rotation ticks, each row followed by its count of ticks
The counts run from 0 to 433.
[101 124 143 108 186 114 141 128 160 154 161  80 149 137  96 105 117 105
 161 136 146 135 161 105 140 174  89 106 113 185 173 118 138 109  94 157
 136 131 159 111 139 141 173 179 158  94 107  92 114 122 141 160 131 116
 141 163 128 136 169 138 114 104 154 126 143 139  74 157] | 368
[101 141 119 152 184  89 121 125 163 134 168  83 130 103  87 113 132  78
 153 118 128 137 130  85 146 137 104 123 150 197 146 103 110 123 113 141
 144 124 177 121 150 138 178 153 148 116 112 124 109 141 110 130 137 126
 107 187 163 144 147 121 154 102 159 143 152 141  84 160] | 373
[115 151 115 137 162 152 144 114 172 165 170 115 131 128 111 121  93  92
 123 121 137 154 160  85 162 148 110 151 130 185 162 104 128 114 103  80
  93 128 139  93 134 142 134 205 118  67 118 129 117 143 130 132 129  95
 137 181 148 111 140 126 129  91 131 118 171 114  89 147] | 398
[ 80 124 129 124 155 115 112 153 167 171 184  89 160 114 122 132  96  85
 147 110 145 124 121 101 161 150  77  93 137 175 145 132 117 111  87 143
 146 124 184 117 160 134 172 167  97  90 113 127 102 109 131 113 123 114
 138 165 165 152 169 144 113 103 117 127 117 120  88 130] | 33
[105 118 112 112 187 138 133 133 149 155 164  71 116 127  96  99 109 120
 142 137 144 140 153 111 133 141 109 122 121 177 172 110 121 138 111 125
 130 146 124 116 131 166 165 205 146  92  84 113  93 128 141 166 111 106
 138 187 109 114 155 139 110 101 140 132 160 116  84 163] | 308
[109 125 115 131 183 135 120 120 151 138 180 103 141  98 141 132 104  95
 136 131 143 132 150  91 135 116 128 131 128 209 172 132 116  93  96 106
 105 147 157  89 111 160 165 166 109  89 130 123 114 112 142 155 129 128
 119 190 155 143 138 131 104 101 138 117 112  98  86 185] | 286
[124 180 144 124 161 128  90 160 124 154 154  93 134 100 116  97  91  81
 146 120 113 140 139  92 163 117  95 112 138 183 165  91 121 108  69 144
 125 140 152 102 145 135 163 171 128  82 119 139 120 108 136 151 140 127
 119 182 139 142 155 112 127  98 126 146 178 151 114 157] | 245
[110 118 145 112 178 111 105 154 148 151 155  85 146 112 111 114 103 102
 149 140 138 117 154  98 172 139  99 113 113 185 148 134 137 105  76 174
 136 137 172  97 126 142 165 170 129 100 109 107  97 110 132 123 129 127
 139 159 149 139 167 133 126  88 151 144 141 162  68 154] | 201
[119 137 131 138 163 140 140 137 155 188 167 100 159 109 111 139 116  98
 112  93 135 125 155  84 165 145  79 122 111 207 153 126 130 112  95 113
 125 127 153  95 126 167 154 172  94  81 104 132  94 115 125 120 104 102
 128 180 145 115 142 145 117 100 121 106 150 147  94 141] | 337
[112 138 124 140 158 104 105 144 127 152 182  90 152 126 110 121 101  73
 131 113 127 131 122  90 167 133  83 114 143 196 141 118 134  97  87 160
 130 126 193 108 129 140 162 155 111 104 120 129  92 113 134 112 139 133
 118 161 175 142 170 141 148 100 144 128 138 155  84 160] | 317
[ 97 137 150 134 153 114 118 155 158 163 172  86 132 111 111 105  93  90
 147 120 131 122 171  79 177 131  85 123 112 176 137 118 118 137 102 153
 142 129 163 103 165 151 137 197 103  81 102 138  95 129 119 116 109 109
 131 149 141  99 147 140 135  99 113 132 172 136  91 128] | 277
[103 139 113 124 177 125 123 130 175 172 157  90 133 108  77 135 125 105
 133 112 144 147 136  81 145 141  92 123 128 193 164 127 124 118 107 111
 145 129 130 112 145 138 158 180 121 107  80 112 101 113 120 132 116  95
 137 188 140 115 137 111 140  92 135 138 148 156  85 151] | 204
[107 132 130 115 186 128  97 144 149 163 150  90 133 114  99 135  93 102
 133 115 150 143 133  74 165 114 107 124 139 198 174 116 129 116  82 120
 141 130 128 112 124 163 155 184 127  95 100 100 107 111 138 151 126 118
 125 190 168 151 135 111 145 103 117 156 155 135  92 154] | 37
[118 150 118 138 146 124 121 135 173 173 181 110 170 106 131 119 127  75
 120  97 134 116 137  80 165 148 107 110 148 203 152 119 127  86  94 121
 109 122 189 119 135 128 169 160 113  89 128 140 126 130 118 123 142 119
 112 181 166 146 151 148 127  88 153 123 122 124  95 164] | 150
[109 113 104 136 170 129 108 146 123 144 188  82 154 128 142 111  88 119
 149 119 149 124 133 118 128 124  98 115 141 183 177 126 110 110 102 128
 115 150 168 108 130 155 186 175 112  78 127 138  88 114 164 160 114 108
 124 183 159 164 144 145  88  94 142 108 124  96 100 159] | 137
[ 83 132 132 120 176  95 126 137 157 136 190  74 118 113 116  80  94  78
 179 132 122 145 153 116 137 136  97 116 121 177 154 105 111 128  97 139
 113 138 182 123 148 132 180 160 153  93 123 132 116 112 146 157 125 139
 120 158 129 135 150 132 113 106 137 111 140 104 100 163] | 329
[131 158 147 142 166 142 138 138 155 157 171 110 143 129 117 110 115  91
 140 102 132 130 142  91 152 168  72 128 137 204 161  87 127 114  82 133
 136 130 158 111 133 150 158 157 138  93 112 122 112 128 144 129 128 120
 136 177 146 141 168 139 132 101 140 106 187 169 104 169] | 130
[ 96 145 140 123 167 141 113 140 154 168 141 105 123 122  91 105 124  99
 128 116 124 132 133  86 158 140  90 142 123 189 153 133 133 114  75 122
 120 132 140 110 125 116 159 184 136 111 101 121  90 121 145 121 133 122
 119 186 152 129 166 124 141  89 137 154 176 165  93 161] | 262
[107 142 119 139 155 121 142 131 183 177 192 100 162  99 118 130 121  74
 126  80 135 141 126  92 155 171  95  99 152 185 159 103 126  97  96 113
 120 130 172 125 145 131 171 167 113  93 107 125 127 128 118 126 134 113
 123 172 159 132 146 139 133 104 136 110 122 130 105 166] | 149
[ 97 127 141 111 165 108  97 157 141 157 160  77 150 125 117 113  94  94
 146 146 146 127 146  92 185 133  98 102 125 176 152 121 127 116  80 176
 131 134 170 113 147 143 150 196 112  84 117 120 105 107 126 129 143 109
 150 156 154 129 160 128 120  97 131 154 128 133  72 134] | 200
[106 123 114 131 174 138 121 133 172 143 172  89 129  82 140 118 112 111
 145 108 135 130 159  99 125 131 116 118 121 191 163 127 108 115 104  89
  98 143 164  99 129 142 175 173 106  85 106 142 102 113 142 153 108 113
 115 193 135 142 150 148  91  99 128 117 127  97 117 169] | 60
[113 122 135 138 166 137 135 132 167 135 179  89 136 125 127  95 122 142
 159 115 140 127 170  94 131 133 113 132 122 182 163 132 105 122 108 112
 111 160 145 104 127 130 164 193 138  88  98 120  96 120 163 144  90 101
 120 188 148 129 131 139 100  93 139 111 157 113 102 195] | 325
[ 87 105 116 131 181 112 120 147 172 138 196  75 113 134 106 132 104  90
 162 120 149 133 124 117 140 153 102 134 125 183 145 106 107 146 115 129
 147 116 184 124 161 143 165 169 139  98 108 119 101 145 132 130 121 128
 150 173 158 149 168 134 127 104 137 118 154 116  82 138] | 31
[120 124 129 130 171 143 121 151 161 161 165  94 130 124 113 129  91  96
 124 103 149 153 161  89 152 134 111 145 107 185 157  97 132 126  92  93
 111 140 148 105 126 149 139 203 108  67  95 132 111 134 134 137 113 118
 147 172 161 125 141 127 114 118 128 130 183 117  99 139] | 115
[103 137 136 124 150 140 127 151 148 176 177  86 149 143 116 104  90 105
 162 143 134 121 148 106 178 123  91 149 119 174 154 148 120 122  93 135
 113 138 154 104 143 127 144 193 124  81 125 128  93 108 152 133 122 102
 133 140 140  85 147 126 126  73 131 112 148 103  73 165] | 216
[120 131 137 155 176 118 139 131 173 134 187 101 115 141  96 122 110 102
 166 117 131 138 151  94 146 159  89 148 135 180 146  85 119 136 111 142
 134 125 180 117 156 145 159 167 140  85 110 121 106 153 118 124 121 126
 149 179 145 137 166 127 140 109 147 111 182 150  85 158] | 296
[110 149 130 120 157 131 136 136 158 196 142 117 164 108  99 115 130  93
 113 100 138 121 159  80 165 140  89 141 115 204 142 137 135 110 100 106
 113 110 164  93 133 141 158 184 103 102 115 137 104 113 124 111 110 100
 119 179 146 120 149 143 122  99 130 107 178 137  95 144] | 338
[112 126  98 136 171 139 119 122 132 141 174  96 131  98 129 127  92  98
 144 146 150 137 141 100 147  98 117 135 128 187 174 147 115 104  97 100
 107 146 150  80 115 147 157 178 115  89 114 129  94 109 141 152 129 102
 111 202 142 125 132 132 114  96 134 137 108  89  75 174] | 287
[111 139 133 138 171 125  99 145 154 164 154  96 152 112 104 127  86 104
 109 103 148 152 152  65 165 122 112 100 138 185 175 110 133 110  85 131
 129 143 132  98 120 160 140 207 117  83  97 106 108 112 133 153 123 104
 130 183 167 134 122 121 132 106 131 157 144 126  92 156] | 38
[115 142 114 156 167 121 108 143 191 140 183  95 135 102  90 133 115  97
 160  90 131 168 137  81 137 152 103 117 154 174 158 109 106 122 102  97
 127 133 163 130 150 112 154 178 117 105  88 133 105 129 129 123 128 106
 136 186 163 125 135 113 133  99 141 146 140 132  92 162] | 431
[110 147 137 135 158 142 127 139 165 193 145 107 149 115 106 124 114 129
 134 114 139 121 157  81 175 113  96 138 120 204 153 141 122 123  90 104
 134 128 136  95 154 131 165 190 110  82 105 114 108 113 143 131 108 109
 132 193 155 125 135 102 126  92 117 121 166 143  97 130] | 55
[111 136 147 132 189 107 115 141 162 129 156  88 120  87 116 101 121 111
 137 107 135 135 181  87 129 129 113 128 117 201 144  91 117 123  98 110
 113 140 161  97 127 148 178 185 134  80  99 132 115 128 141 156 116 130
 122 193 143 170 143 127 102 119 142 127 176 128 117 153] | 58
[112 144 110 149 154  93 135 135 148 146 199  67 165 113 106  95  85  85
 158 133 134 142 153 102 146 126  95 100 142 163 164 126 113 123 110 127
 112 142 177 117 151 149 167 167 128  92 119 148  98 111 147 148 128  96
 104 151 141 109 122 148 118  98 139 111 121  80  86 151] | 271
[ 99 158 111 131 174 111 123 133 172 183 153  98 155 105  77 118 128  95
 126  94 134 154 139  78 152 148  90 106 135 193 148 117 124 110 101 118
 127 117 141 109 149 122 160 195 135 105  89 129 112 116 118 130 127  87
 127 195 138 117 151 121 133  94 137 146 153 151  93 141] | 205
[ 97 142  97 106 176 126 120 139 143 155 161  84 113  88 124 100 108  74
 153 144 120 130 143 106 138 122 118 136 123 191 147 131 111 116  91  97
  89 124 171  95 140 120 162 173 133  89 135 161 113 125 133 139 140 102
 111 187 120 123 159 136 115  88 141 130 142  85  86 171] | 62
[ 85 139 121 126 174 121 122 140 182 172 157 104 137 100 105 133 111 100
 129 102 137 150 148  82 152 146 102 144 129 184 138 122 110 113  95  74
 107 119 152 108 153 110 163 190 110  82 116 133 112 131 119 127 130 114
 133 193 152 148 150 110 112 106 126 128 151 120 101 132] | 282
[118 126 132 128 188 117 116 125 138 127 165 100 142  96 147 119 108  93
 145 121 134 142 156  92 138 124 124 124 120 202 163 112 126  91  77 118
  94 138 176  91 119 151 168 153 124  82 133 117 127 114 139 160 144 141
 109 185 158 160 148 131 102 106 139 121 131 113  97 179] | 285
[ 99 121 129 151 175 108 144 110 174 143 180  95 134 144  99 130 103 117
 158 133 153 123 152 100 156 155  97 143 135 171 152 108 106 113 128 133
 131 117 162 105 180 142 157 190 127  85 121 113 102 143 135 134 126  90
 149 185 153 121 143 116 134  98 128 119 150 108  71 139] | 237
[117 118 117  97 179 142 121 140 133 157 147  76 114 118 112  91 125 114
 151 139 136 132 161 114 143 108 125 138 108 191 160 119 125 136 101 124
 123 147 131 107 121 157 181 196 154  87  97 119 107 119 133 164 112 104
 130 194 117 130 149 135 113  81 156 140 159 126  78 172] | 307
[123 151 144 161 161 113 141 124 160 166 160 110 166 132  98 125 129 114
 123  99 134 121 149  95 161 174  65 116 130 191 159 126 124  94 106 136
 121 126 164  91 161 135 168 172 110  93 112 136 107 124 129 123 119  82
 139 182 162 126 161 133 119 103 126 107 157 156  93 137] | 72
